A single turn carries every row of the set below to another of its rows. Some are shown first; where does it send the rows asked next?
mavez: [ -6  -2   8 -12  -6  18  -4 -13   4 -18   0   5 -24  13  -6  18   2  11
   9   4   8 -15   3  -1  -3 -10 -15  14 -19 -10  12   2]
lib: [ -9 -14  -7  -5   8  -2  -9   3   5  -6 -27 -18  10  12   1  16  -5  -5
  21   4   4   5   6 -24   9 -11  -2  -4  -2   1  -5   2]
sapu: [ -3   6 -18   4  -4  14   7  28   0  -4 -17   7   9 -12   4   1  12   6
 -11  -2  13  -7   3 -11  -9   7  20   3   2  11   9  -5]
vepe: [-19   7   2 -26 -12   1  -4  13  -1   0   8   0 -21  19 -14  -7  -5   4
  -1   6  24   1   9  -7  -2  -1 -17  20  -6 -10   0 -29]
fovev: [-12 -14   7  23 -10 -11  -5  -6   0   5  28  -2  12  -5   1  20  -9  -1
 -29  -8  17   4  11  -2   1  13  -7  -7  22   5  15 -22]
pomaz: [ -3  11  -4  -2  -3  -7 -12   0   8 -11 -23  17  -2   6 -12   1 -13  -5
  11  -2  15  -5  10   4   5  -6 -21   1 -15 -23  10 -25]
gake: [-23  12 -10  -8  -4   1  -6 -22  -6  14   0 -14 -22 -13   3   7  10   5
  16   2   9  -3  25  -6   4  -9   3  -4   4  -1   8  -4]
piv: [ -6  -5  -8   3  -6 -14 -15 -18  -4  15  -4  -3 -17 -13 -14  16  -3  25
  18 -21  21  -4  23   3  -2 -10  -1  -1  -5   4   1 -24]
bekeb: [  6  -9 -13   3 -10  11  10  26  -4  -7 -11   8   5  -4  -2   5   9  20
 -14 -18  23 -11   0  -8  -6  10  17   7  -3  20   6 -11]
Letap: [ -7   2   8  15  -5 -11 -10  -1  11   9  27  10  11 -12   2  28   9  -6
 -17 -10  10   1  10 -11  -1   9 -12 -20  22   2  17  -3]
sib: [ -9 -13  -5 -18   1 -18  -8  15   5  -1 -15 -17  11  18  -5  17   1   1
  20 -14  24   7   8 -26   5  -2  -7   3  -1  10  -8 -12]
Reme: [ -9 -11   4  25  -8  15  -9   1   5   5  25  16   7  -5  -7   8   5  -2
 -34  14 -10   2  16  -1  12  -7 -15  -3   3  10   6  -8]
zaf: [ -8 -13   9  23  -4   3 -11  -3   6  14  30   8   1  -1   2  16  -3   2
 -27   3  -2   4   6 -14   3   0  -5 -15  24   5   4  -6]
Kodo: [-16  -5  10  -2 -12 -11 -13  19  -1  13 -14  22  -6  19 -30   7   6   1
   4   3  15  -2  30 -10   3   8 -27  16   3   2  13  17]
mez: [-13 -22   6  13 -10   0 -13  11  -9   4 -20   9  -9  15 -29   2 -10   3
   0  19   8  -5  30  -3  10   3 -20  18   2  -3  13  13]
Mago: [-21  11 -19  -3  -7 -12 -13 -23  -5  14   4   6 -22  10  -3  -1  -3  16
  -6 -13  21   7  15  -3  19 -24  -5   1   0  13  -3 -11]
puz: [ -3   2 -18   9  -7  15   9  15  -1  -9 -15  18   6   6   7  -3   8  10
 -20 -12  12  -7  -5  -9   1   2  18   6  -1  19   7   0]
rugo: [ -6   2   9  10  -9   3  -8  13  10  11  22  17  14 -18 -10  17  24 -10
 -14  -2   0  -4  25  -4   4  11 -21 -13   5   4  15 -11]
Suke: [-15 -12  10  20 -17   0  -3   0   2   2  29   9  18  -6 -11  17   6   2
 -29  -9  13   2  20   8  -3  12 -17  11   1  17  17 -26]
vusuk: [-25  -9   4   3 -13 -10  -5   6  -9  -3 -12   6  -2  16 -26  12  -2   3
  -3   8  24  -2  30   2   1  10 -23  30   0   5  25  16]
viv: [-19 -18  -5 -10   0  -3  -1  -7   0 -13 -11 -22   5  30   3  17  -5   5
   7  -7  18   7   1 -20  10  -9  -2  14  -5  18  -2   1]

Letap moves to zaf
puz moves to bekeb
pomaz moves to mavez
Where do these go?
lib moves to viv
rugo moves to Reme
mez moves to vusuk
gake moves to Mago

